In the data rows, zero lies at 4.5, halfway between 4 and 5.
What is the hidden score of each row? Scores go from 0 to 40, and 20 is about the middle. The score is a weighted sum of the row's numbers plus the product of two more (or one squared), each taken from its middle value.
[5, 4, 4, 3, 3, 6, 5, 3, 7, 3, 7, 3, 5, 7, 3, 2, 7, 6, 8, 4, 4, 4] 18
[5, 4, 4, 4, 4, 5, 3, 4, 3, 4, 3, 4, 3, 4, 4, 5, 6, 4, 4, 3, 4, 3] 25
[4, 5, 7, 4, 9, 4, 5, 4, 4, 5, 4, 3, 3, 3, 4, 6, 3, 4, 3, 3, 4, 5] 18
[7, 3, 9, 3, 4, 4, 4, 3, 9, 3, 7, 9, 9, 3, 4, 4, 5, 4, 3, 3, 3, 4] 28
[3, 6, 4, 6, 7, 6, 6, 4, 3, 4, 4, 4, 5, 3, 5, 4, 4, 5, 4, 3, 3, 5] 20
[4, 5, 4, 4, 4, 7, 6, 4, 7, 4, 8, 3, 7, 4, 4, 2, 7, 6, 5, 5, 3, 4] 22
[7, 3, 9, 3, 4, 4, 4, 3, 9, 3, 9, 9, 9, 3, 3, 4, 6, 5, 3, 3, 3, 6] 26
[3, 3, 4, 7, 4, 9, 6, 4, 5, 3, 4, 7, 6, 3, 5, 4, 5, 3, 3, 6, 3, 4] 22
[5, 3, 4, 3, 4, 4, 3, 4, 7, 4, 5, 4, 3, 5, 4, 4, 6, 4, 7, 3, 3, 4] 21
[5, 3, 6, 4, 4, 5, 4, 3, 6, 3, 4, 6, 6, 3, 4, 4, 5, 3, 4, 3, 3, 4] 25
[4, 3, 9, 4, 7, 4, 4, 4, 8, 4, 4, 6, 7, 4, 5, 5, 5, 4, 3, 3, 3, 4] 34
[5, 6, 5, 6, 5, 4, 4, 4, 4, 9, 4, 3, 3, 3, 4, 6, 3, 4, 4, 3, 4, 5] 15
[4, 4, 4, 6, 4, 7, 8, 4, 3, 4, 5, 6, 7, 3, 5, 4, 5, 4, 4, 6, 4, 4] 18
[3, 4, 3, 4, 3, 4, 3, 7, 3, 4, 3, 4, 4, 6, 5, 4, 6, 6, 4, 6, 6, 4] 20
[5, 4, 8, 4, 5, 4, 4, 4, 6, 3, 4, 6, 8, 3, 3, 5, 4, 5, 3, 3, 3, 4] 23
[3, 4, 9, 4, 9, 3, 7, 3, 3, 4, 4, 3, 4, 5, 5, 7, 3, 4, 3, 3, 4, 4] 16
[3, 4, 4, 4, 4, 8, 4, 5, 4, 5, 5, 3, 3, 3, 5, 4, 5, 5, 5, 3, 4, 5] 23
[4, 3, 7, 4, 9, 3, 4, 4, 3, 9, 3, 3, 3, 5, 4, 7, 2, 6, 4, 4, 3, 4] 24
[4, 4, 4, 7, 5, 8, 9, 4, 3, 4, 5, 5, 7, 4, 5, 3, 5, 4, 4, 4, 3, 4] 14
[6, 3, 4, 4, 4, 4, 4, 4, 4, 4, 3, 4, 3, 6, 5, 5, 5, 3, 3, 3, 4, 3] 17
[5, 3, 4, 3, 3, 3, 3, 3, 9, 3, 5, 5, 5, 5, 3, 1, 6, 3, 6, 4, 3, 4] 29
[4, 6, 4, 7, 7, 7, 7, 4, 3, 4, 5, 4, 5, 3, 5, 4, 4, 4, 4, 4, 4, 6] 17
[4, 3, 4, 4, 4, 7, 5, 3, 8, 3, 8, 7, 6, 3, 4, 3, 4, 4, 5, 7, 4, 4] 18
[4, 3, 5, 6, 9, 6, 6, 5, 4, 4, 4, 4, 3, 3, 5, 5, 3, 3, 3, 3, 5, 4] 21
[5, 3, 4, 6, 4, 4, 4, 3, 3, 2, 3, 6, 7, 6, 3, 4, 4, 3, 3, 3, 4, 3] 33
[5, 6, 4, 4, 4, 4, 4, 4, 5, 4, 6, 4, 5, 5, 4, 4, 5, 8, 6, 4, 3, 4] 18
[5, 9, 4, 4, 4, 4, 4, 4, 7, 6, 9, 3, 3, 3, 4, 4, 4, 6, 8, 6, 4, 8] 12
[4, 3, 4, 5, 4, 9, 5, 4, 5, 3, 4, 5, 7, 4, 5, 3, 6, 5, 3, 3, 3, 4] 23
[2, 3, 3, 4, 3, 4, 3, 9, 3, 5, 3, 7, 3, 6, 9, 5, 5, 6, 4, 9, 6, 6] 21
[3, 3, 4, 7, 9, 4, 7, 4, 3, 3, 3, 4, 5, 3, 3, 6, 3, 5, 3, 3, 3, 3] 19
[4, 6, 4, 4, 5, 5, 4, 4, 5, 6, 5, 4, 4, 3, 5, 4, 4, 6, 4, 3, 3, 7] 26
[3, 6, 4, 5, 4, 7, 4, 5, 5, 8, 6, 4, 3, 3, 5, 5, 5, 5, 4, 3, 4, 8] 23
[5, 3, 4, 4, 4, 4, 4, 4, 4, 3, 3, 6, 6, 8, 5, 4, 6, 3, 3, 3, 3, 3] 21
[3, 3, 4, 6, 4, 9, 9, 4, 6, 3, 4, 9, 8, 3, 4, 2, 4, 4, 3, 6, 3, 4] 19
[2, 6, 4, 5, 5, 5, 7, 5, 3, 5, 3, 7, 6, 3, 4, 4, 3, 8, 3, 4, 3, 4] 28
[4, 7, 4, 4, 4, 4, 4, 4, 3, 3, 5, 3, 5, 8, 4, 3, 7, 9, 6, 3, 6, 4] 30
[4, 5, 4, 5, 7, 6, 7, 4, 3, 4, 5, 4, 6, 3, 5, 4, 4, 5, 3, 3, 3, 4] 21
[3, 5, 4, 5, 4, 4, 4, 5, 3, 6, 4, 4, 3, 3, 5, 6, 3, 3, 3, 4, 5, 4] 18
[0, 5, 3, 3, 3, 4, 3, 8, 3, 3, 3, 7, 7, 9, 9, 1, 9, 9, 4, 9, 6, 4] 28
[3, 5, 7, 4, 9, 4, 8, 4, 3, 4, 4, 3, 4, 5, 5, 5, 3, 4, 3, 3, 3, 4] 13
[3, 3, 3, 4, 4, 3, 4, 7, 3, 4, 4, 6, 4, 7, 9, 4, 5, 7, 3, 7, 3, 4] 15
[4, 3, 5, 4, 5, 4, 5, 4, 4, 4, 4, 6, 4, 5, 5, 6, 3, 4, 3, 3, 4, 4] 32
[2, 8, 5, 4, 8, 4, 4, 6, 4, 9, 4, 3, 5, 3, 4, 5, 3, 8, 3, 3, 3, 5] 20
[4, 4, 4, 3, 3, 3, 4, 4, 3, 4, 4, 3, 3, 7, 5, 4, 6, 4, 6, 6, 6, 4] 13
[4, 4, 4, 4, 5, 5, 4, 4, 4, 3, 4, 4, 5, 5, 5, 4, 6, 6, 3, 3, 4, 4] 22
[5, 4, 4, 4, 4, 5, 4, 4, 4, 4, 5, 3, 3, 4, 5, 3, 6, 4, 5, 3, 7, 4] 23
[4, 5, 4, 7, 7, 8, 9, 4, 3, 4, 4, 4, 7, 3, 5, 3, 4, 5, 4, 3, 3, 4] 17
[4, 3, 3, 9, 3, 8, 4, 4, 3, 4, 3, 4, 3, 3, 5, 6, 4, 3, 5, 6, 7, 4] 17
[4, 3, 4, 9, 4, 5, 4, 3, 3, 3, 4, 6, 4, 3, 2, 6, 3, 3, 3, 5, 7, 3] 17
[3, 4, 4, 9, 7, 9, 8, 4, 4, 3, 4, 4, 7, 3, 4, 4, 3, 5, 3, 3, 3, 4] 14
[4, 5, 4, 4, 4, 8, 5, 4, 6, 3, 9, 3, 6, 6, 4, 2, 8, 7, 6, 3, 4, 4] 18
[5, 3, 9, 3, 4, 4, 4, 3, 9, 3, 8, 9, 9, 3, 3, 3, 6, 4, 4, 4, 3, 4] 27
[5, 5, 6, 4, 7, 4, 9, 4, 3, 4, 5, 4, 6, 5, 5, 6, 3, 3, 3, 4, 4, 4] 13
[3, 4, 3, 3, 3, 4, 3, 7, 3, 4, 4, 5, 5, 9, 9, 3, 7, 7, 4, 5, 6, 4] 15
[4, 8, 7, 4, 7, 4, 9, 4, 5, 4, 7, 6, 8, 3, 4, 5, 3, 5, 3, 4, 3, 5] 17
[4, 3, 4, 4, 4, 4, 3, 4, 4, 3, 3, 5, 6, 9, 5, 4, 8, 5, 3, 3, 3, 3] 19
[5, 4, 7, 3, 3, 4, 4, 3, 9, 3, 7, 7, 7, 3, 3, 2, 6, 3, 5, 3, 3, 4] 31
[5, 3, 5, 4, 7, 3, 4, 3, 3, 4, 3, 3, 4, 5, 3, 7, 2, 3, 5, 5, 4, 4] 29
[5, 3, 5, 4, 5, 3, 4, 3, 5, 4, 4, 5, 4, 4, 3, 6, 3, 3, 5, 5, 4, 4] 19
[4, 6, 4, 4, 4, 4, 4, 5, 6, 7, 6, 4, 3, 3, 5, 6, 4, 4, 4, 3, 3, 7] 19
[5, 3, 4, 3, 3, 3, 4, 3, 9, 3, 6, 5, 6, 4, 3, 1, 6, 3, 6, 4, 3, 4] 34
[9, 3, 4, 4, 4, 4, 4, 4, 3, 3, 3, 4, 3, 9, 4, 4, 7, 3, 4, 3, 5, 3] 14
[5, 3, 4, 3, 4, 4, 4, 4, 6, 4, 4, 3, 3, 6, 4, 4, 6, 3, 7, 3, 3, 4] 16
[5, 3, 4, 4, 4, 4, 4, 4, 4, 4, 4, 4, 3, 7, 5, 5, 6, 4, 4, 3, 5, 4] 17
[4, 4, 4, 4, 4, 3, 4, 6, 3, 6, 4, 4, 3, 4, 5, 6, 3, 3, 6, 8, 5, 5] 14
[5, 3, 7, 3, 4, 4, 6, 4, 7, 4, 9, 6, 4, 5, 8, 4, 6, 3, 3, 3, 4, 5] 17
[5, 3, 8, 6, 6, 4, 6, 3, 4, 3, 4, 4, 7, 5, 4, 5, 3, 3, 4, 4, 4, 4] 12
[2, 4, 3, 3, 3, 4, 3, 7, 3, 4, 4, 4, 5, 9, 5, 3, 8, 7, 5, 5, 5, 4] 16
[4, 5, 3, 4, 4, 4, 4, 5, 3, 4, 4, 4, 3, 7, 7, 3, 6, 7, 3, 4, 6, 4] 15
[4, 5, 4, 4, 4, 3, 4, 6, 3, 5, 4, 4, 3, 4, 7, 6, 3, 4, 4, 6, 4, 7] 15
[3, 6, 4, 6, 4, 4, 6, 5, 3, 5, 4, 4, 3, 3, 5, 5, 3, 3, 3, 7, 7, 8] 14
[2, 3, 4, 4, 3, 4, 4, 8, 3, 8, 3, 8, 3, 3, 6, 7, 3, 4, 3, 9, 6, 4] 26
[4, 3, 4, 4, 4, 7, 5, 4, 6, 4, 7, 5, 6, 3, 4, 3, 5, 4, 5, 6, 4, 4] 19
[4, 4, 8, 3, 4, 4, 4, 4, 8, 3, 6, 5, 7, 5, 4, 5, 7, 5, 4, 3, 3, 4] 24
[4, 6, 4, 6, 4, 6, 4, 9, 3, 6, 5, 4, 3, 3, 5, 4, 3, 4, 5, 4, 7, 4] 24
[3, 3, 5, 4, 4, 3, 4, 4, 6, 7, 4, 4, 3, 3, 5, 6, 3, 3, 4, 5, 3, 4] 19
[5, 4, 5, 4, 6, 4, 4, 4, 4, 4, 4, 4, 3, 3, 5, 6, 3, 6, 4, 3, 4, 4] 21
[6, 3, 4, 4, 4, 3, 4, 3, 3, 4, 3, 5, 4, 5, 4, 7, 3, 3, 4, 6, 6, 3] 20
[4, 3, 4, 4, 4, 7, 4, 4, 5, 3, 6, 4, 5, 3, 4, 4, 6, 4, 5, 3, 4, 4] 23
[5, 3, 8, 3, 4, 3, 4, 3, 6, 4, 7, 4, 5, 4, 5, 6, 5, 4, 5, 7, 4, 9] 15
[5, 4, 4, 3, 3, 6, 5, 4, 7, 3, 7, 3, 5, 6, 4, 2, 6, 6, 8, 5, 4, 3] 11
[5, 3, 4, 4, 3, 4, 3, 4, 6, 4, 4, 5, 5, 7, 5, 4, 6, 3, 4, 3, 3, 4] 17
[5, 4, 5, 3, 4, 4, 4, 4, 7, 3, 5, 6, 6, 4, 4, 4, 6, 4, 4, 3, 3, 4] 29
[5, 3, 9, 3, 6, 3, 4, 3, 9, 4, 7, 9, 9, 4, 4, 6, 5, 7, 3, 3, 3, 6] 29
[5, 3, 4, 4, 6, 4, 4, 4, 3, 4, 3, 4, 3, 6, 5, 6, 4, 6, 3, 3, 4, 4] 28
[2, 3, 4, 4, 3, 4, 4, 6, 3, 9, 3, 6, 3, 3, 6, 7, 3, 3, 3, 9, 5, 5] 18
[4, 3, 4, 5, 6, 3, 4, 2, 3, 3, 3, 4, 5, 4, 2, 6, 3, 3, 4, 6, 5, 3] 22
[5, 4, 4, 7, 3, 5, 4, 7, 3, 4, 3, 4, 3, 5, 5, 5, 4, 3, 4, 5, 9, 4] 23
[5, 3, 4, 4, 4, 4, 4, 4, 4, 4, 4, 4, 3, 5, 5, 5, 5, 3, 4, 3, 4, 4] 18
[3, 7, 4, 4, 4, 4, 4, 5, 6, 8, 7, 4, 3, 3, 5, 4, 5, 6, 5, 4, 3, 9] 18
[4, 9, 4, 4, 4, 4, 4, 4, 5, 5, 7, 3, 3, 3, 4, 3, 6, 7, 8, 3, 4, 5] 21
[5, 4, 4, 4, 4, 4, 4, 4, 3, 4, 4, 4, 3, 4, 5, 5, 4, 4, 4, 3, 6, 4] 22
[5, 4, 7, 3, 4, 4, 4, 3, 9, 3, 7, 6, 7, 3, 3, 3, 6, 3, 5, 3, 3, 4] 33
[2, 3, 4, 4, 7, 5, 7, 5, 3, 5, 4, 5, 3, 4, 9, 3, 4, 4, 3, 3, 3, 4] 19
[3, 3, 7, 6, 9, 5, 7, 4, 3, 4, 4, 4, 4, 4, 5, 6, 3, 3, 3, 3, 5, 4] 14
[5, 5, 5, 3, 3, 4, 4, 3, 7, 3, 6, 4, 6, 3, 3, 3, 5, 3, 6, 4, 3, 4] 24
[2, 5, 4, 4, 4, 7, 8, 4, 6, 5, 5, 7, 7, 3, 4, 3, 4, 7, 3, 4, 3, 5] 29
[4, 6, 4, 4, 5, 4, 4, 4, 5, 5, 4, 3, 5, 3, 4, 5, 5, 6, 5, 3, 3, 5] 23
[7, 3, 4, 4, 4, 3, 3, 3, 4, 5, 3, 3, 3, 4, 3, 3, 5, 3, 6, 4, 4, 3] 25
[3, 5, 4, 5, 4, 7, 4, 4, 4, 8, 6, 4, 3, 3, 5, 5, 4, 4, 4, 4, 4, 7] 30
[3, 8, 5, 4, 4, 6, 8, 4, 8, 5, 9, 7, 7, 3, 4, 3, 4, 7, 3, 5, 3, 9] 27
[4, 8, 7, 4, 4, 3, 6, 4, 4, 7, 6, 3, 3, 3, 5, 7, 3, 3, 4, 5, 5, 9] 14
[4, 3, 4, 4, 4, 7, 8, 4, 6, 3, 6, 8, 7, 3, 4, 3, 4, 3, 4, 7, 4, 4] 19
[4, 4, 9, 4, 4, 5, 4, 4, 8, 4, 5, 7, 9, 3, 4, 5, 5, 9, 3, 3, 3, 4] 22
[4, 6, 4, 4, 4, 6, 4, 5, 4, 5, 5, 3, 3, 3, 5, 4, 5, 5, 5, 3, 4, 5] 20
[5, 3, 3, 4, 2, 4, 3, 9, 3, 5, 3, 4, 3, 6, 5, 3, 5, 3, 3, 6, 9, 3] 37
[3, 5, 4, 4, 4, 7, 4, 5, 3, 5, 5, 3, 3, 3, 5, 3, 7, 5, 6, 3, 5, 5] 23
[5, 3, 4, 3, 3, 3, 3, 3, 6, 4, 4, 3, 3, 6, 2, 1, 6, 3, 9, 4, 3, 3] 16
[5, 3, 7, 4, 4, 5, 4, 3, 6, 3, 4, 7, 6, 3, 4, 4, 5, 3, 4, 3, 3, 4] 25
[5, 3, 4, 5, 6, 4, 4, 3, 3, 3, 4, 4, 4, 4, 3, 7, 2, 3, 4, 5, 6, 3] 26
[5, 3, 4, 9, 4, 6, 4, 4, 3, 4, 3, 4, 3, 3, 4, 7, 3, 3, 4, 3, 9, 3] 17
[6, 5, 4, 4, 4, 3, 4, 4, 3, 6, 3, 3, 3, 3, 3, 6, 3, 3, 5, 5, 6, 4] 19
[2, 4, 3, 3, 4, 8, 4, 4, 4, 4, 5, 3, 4, 6, 5, 2, 9, 6, 5, 3, 4, 4] 23
[9, 3, 4, 4, 4, 3, 4, 3, 4, 4, 4, 4, 3, 7, 4, 5, 3, 3, 6, 5, 5, 3] 15
[5, 3, 4, 7, 3, 4, 5, 3, 3, 3, 4, 4, 3, 4, 4, 4, 3, 3, 4, 5, 9, 4] 13
[5, 8, 3, 3, 3, 4, 4, 4, 5, 3, 7, 3, 5, 9, 3, 1, 7, 9, 8, 4, 7, 3] 24
[5, 3, 4, 4, 3, 4, 4, 3, 6, 3, 3, 7, 7, 6, 4, 3, 6, 3, 4, 4, 3, 3] 23
[5, 3, 4, 4, 7, 3, 4, 3, 3, 4, 4, 4, 4, 4, 3, 7, 2, 3, 5, 5, 4, 4] 32
[3, 7, 4, 3, 4, 6, 4, 4, 7, 4, 9, 3, 5, 3, 4, 3, 6, 7, 6, 5, 3, 7] 19
[9, 3, 3, 3, 3, 3, 4, 3, 5, 3, 4, 4, 5, 7, 2, 2, 5, 3, 8, 4, 3, 3] 19
[2, 4, 4, 4, 4, 8, 4, 4, 5, 4, 6, 3, 4, 5, 5, 2, 9, 6, 5, 3, 3, 4] 20
[4, 4, 4, 7, 4, 8, 8, 4, 5, 4, 6, 6, 6, 3, 4, 4, 3, 3, 4, 5, 4, 4] 13
[5, 7, 4, 4, 6, 3, 4, 6, 3, 7, 4, 3, 3, 3, 4, 5, 3, 4, 4, 3, 5, 7] 21
[5, 8, 4, 4, 4, 4, 4, 4, 4, 4, 5, 3, 3, 3, 4, 4, 6, 6, 7, 3, 4, 5] 25
[5, 3, 4, 4, 3, 4, 4, 3, 5, 3, 3, 7, 7, 4, 3, 2, 6, 3, 4, 3, 3, 3] 29
[4, 4, 4, 4, 7, 3, 4, 5, 3, 9, 4, 3, 3, 4, 5, 7, 3, 6, 3, 4, 3, 4] 16
[5, 3, 6, 4, 4, 4, 4, 3, 5, 4, 4, 6, 5, 5, 4, 6, 3, 3, 3, 4, 3, 4] 27
[3, 7, 4, 4, 9, 4, 4, 9, 3, 7, 4, 3, 3, 4, 5, 3, 3, 7, 3, 3, 4, 7] 18
[9, 8, 4, 3, 3, 4, 4, 4, 7, 4, 7, 3, 4, 3, 2, 3, 5, 5, 9, 4, 5, 4] 30
[3, 5, 4, 4, 4, 7, 4, 5, 4, 5, 6, 3, 3, 3, 5, 3, 6, 5, 6, 4, 5, 6] 20
[2, 5, 4, 4, 5, 7, 7, 5, 6, 5, 5, 6, 7, 3, 5, 2, 4, 7, 3, 3, 3, 5] 24
[4, 3, 4, 4, 4, 4, 4, 3, 6, 3, 3, 9, 7, 3, 2, 4, 3, 3, 3, 6, 3, 3] 28
[1, 3, 4, 4, 4, 4, 4, 5, 3, 8, 4, 6, 3, 3, 9, 5, 3, 3, 3, 9, 4, 6] 17
[4, 5, 4, 4, 4, 3, 5, 5, 3, 4, 5, 4, 3, 4, 9, 5, 4, 3, 3, 8, 5, 9] 16
[5, 5, 7, 4, 8, 3, 4, 4, 3, 9, 4, 3, 3, 4, 4, 7, 3, 5, 4, 3, 4, 4] 17
[8, 5, 3, 4, 3, 5, 4, 4, 3, 4, 3, 3, 3, 4, 2, 4, 4, 3, 8, 5, 7, 3] 19
[5, 3, 8, 4, 7, 3, 4, 3, 4, 4, 4, 3, 5, 5, 3, 6, 3, 3, 5, 4, 4, 4] 19
[3, 9, 3, 4, 5, 3, 4, 9, 3, 6, 5, 3, 3, 3, 6, 4, 4, 6, 4, 6, 3, 9] 27
[4, 6, 4, 4, 4, 4, 4, 5, 6, 7, 6, 4, 3, 3, 5, 4, 6, 6, 5, 3, 3, 8] 22
[4, 3, 4, 4, 4, 5, 3, 4, 3, 4, 4, 3, 4, 6, 5, 4, 8, 4, 4, 3, 4, 4] 21
[4, 3, 3, 4, 4, 7, 5, 4, 3, 3, 3, 7, 6, 5, 4, 3, 6, 3, 4, 6, 4, 3] 24
[4, 3, 4, 4, 4, 4, 4, 4, 4, 4, 4, 4, 3, 8, 8, 3, 7, 5, 3, 3, 5, 4] 14
[4, 3, 4, 9, 4, 6, 4, 4, 3, 4, 3, 4, 3, 3, 3, 7, 3, 3, 4, 5, 8, 3] 15
[9, 3, 4, 4, 4, 3, 4, 4, 3, 3, 4, 4, 4, 5, 4, 6, 3, 3, 6, 6, 5, 3] 15
[8, 3, 4, 4, 4, 4, 3, 4, 4, 4, 4, 4, 4, 4, 4, 5, 5, 3, 5, 3, 4, 3] 26
[4, 4, 4, 3, 4, 4, 3, 4, 4, 4, 4, 4, 6, 9, 5, 3, 8, 6, 4, 3, 3, 3] 21
[4, 3, 4, 4, 3, 7, 4, 3, 6, 3, 4, 8, 7, 3, 3, 3, 3, 3, 4, 8, 3, 4] 25
[5, 2, 5, 4, 4, 3, 4, 3, 5, 3, 3, 9, 6, 5, 3, 5, 3, 2, 3, 7, 3, 3] 22
[4, 7, 4, 3, 3, 4, 4, 4, 5, 5, 5, 3, 3, 3, 4, 4, 5, 5, 8, 5, 4, 4] 22
[5, 7, 4, 3, 4, 4, 3, 4, 4, 5, 6, 3, 3, 6, 4, 3, 6, 8, 7, 4, 4, 4] 20
[3, 6, 5, 4, 8, 3, 8, 4, 3, 4, 4, 4, 7, 3, 4, 6, 2, 5, 3, 6, 3, 4] 16
[4, 5, 4, 4, 4, 5, 4, 4, 5, 4, 4, 3, 6, 4, 5, 4, 6, 5, 4, 3, 3, 4] 25
[3, 3, 3, 4, 4, 8, 4, 4, 5, 4, 4, 4, 5, 4, 5, 3, 7, 5, 4, 3, 3, 4] 24
[5, 5, 4, 9, 4, 4, 5, 4, 3, 5, 3, 4, 3, 3, 4, 7, 3, 4, 3, 4, 6, 4] 21
[5, 3, 4, 4, 4, 4, 3, 4, 4, 4, 3, 5, 5, 8, 5, 5, 6, 3, 3, 3, 4, 3] 20
[3, 4, 3, 4, 4, 8, 4, 5, 4, 6, 5, 4, 3, 3, 6, 4, 5, 4, 5, 4, 4, 5] 21
[4, 3, 4, 5, 7, 3, 6, 3, 3, 4, 3, 5, 5, 4, 3, 7, 2, 3, 3, 4, 4, 3] 26
[5, 3, 4, 4, 3, 5, 4, 3, 5, 3, 3, 7, 7, 6, 4, 3, 6, 3, 4, 3, 3, 3] 26
[5, 4, 4, 9, 4, 6, 6, 4, 3, 4, 3, 3, 3, 3, 5, 6, 3, 3, 4, 3, 7, 4] 16
[3, 4, 4, 4, 4, 6, 4, 4, 4, 7, 4, 3, 3, 3, 5, 5, 5, 5, 4, 3, 3, 4] 20
[5, 6, 4, 3, 3, 5, 4, 4, 8, 4, 9, 4, 5, 3, 3, 3, 5, 7, 8, 6, 3, 4] 17
[5, 9, 4, 3, 4, 4, 4, 4, 7, 4, 7, 3, 4, 3, 3, 3, 6, 8, 8, 3, 3, 5] 24
[5, 4, 4, 3, 4, 3, 3, 4, 7, 4, 5, 3, 3, 6, 3, 3, 6, 4, 8, 3, 3, 3] 18
[7, 3, 4, 4, 4, 4, 3, 3, 5, 4, 4, 3, 4, 4, 4, 5, 5, 3, 5, 3, 3, 3] 24
[5, 8, 4, 3, 3, 4, 4, 4, 6, 3, 6, 3, 4, 5, 3, 3, 7, 5, 8, 3, 5, 4] 23
[4, 3, 3, 8, 4, 8, 4, 4, 3, 4, 3, 4, 3, 3, 5, 5, 5, 4, 5, 4, 7, 4] 20
[9, 8, 4, 3, 3, 4, 4, 4, 6, 4, 6, 3, 4, 3, 2, 3, 5, 4, 9, 3, 5, 4] 29
[5, 3, 4, 8, 6, 3, 4, 2, 3, 3, 3, 5, 4, 6, 4, 5, 3, 3, 3, 3, 5, 3] 18
[4, 4, 4, 6, 4, 4, 7, 4, 3, 3, 3, 7, 8, 7, 4, 6, 3, 5, 3, 7, 4, 4] 26
[5, 4, 4, 9, 4, 6, 5, 4, 3, 4, 3, 3, 3, 3, 5, 6, 3, 4, 4, 3, 7, 4] 15
[9, 4, 4, 3, 3, 4, 4, 4, 7, 4, 7, 4, 5, 4, 3, 3, 3, 4, 8, 5, 3, 3] 15
[4, 3, 4, 9, 4, 4, 6, 3, 3, 2, 3, 5, 3, 4, 3, 6, 3, 3, 3, 6, 9, 3] 14
[3, 6, 6, 4, 4, 4, 7, 4, 4, 4, 5, 4, 5, 3, 5, 6, 3, 3, 3, 7, 4, 9] 16
[4, 6, 5, 4, 8, 3, 4, 5, 3, 9, 4, 3, 3, 4, 4, 7, 3, 4, 5, 5, 3, 7] 18
[7, 3, 4, 4, 4, 4, 4, 3, 4, 3, 3, 4, 3, 9, 4, 4, 7, 3, 4, 3, 5, 3] 15
[1, 3, 3, 3, 3, 4, 3, 8, 3, 4, 4, 5, 5, 9, 9, 2, 9, 8, 4, 7, 5, 5] 17
[3, 8, 4, 6, 6, 5, 4, 9, 3, 8, 4, 4, 3, 3, 5, 4, 3, 5, 4, 3, 5, 5] 27
[4, 6, 5, 6, 6, 4, 4, 4, 4, 7, 4, 3, 3, 3, 5, 6, 3, 4, 3, 3, 4, 6] 16
[5, 9, 4, 4, 4, 4, 5, 8, 3, 6, 5, 3, 3, 3, 4, 5, 3, 3, 5, 3, 6, 9] 19
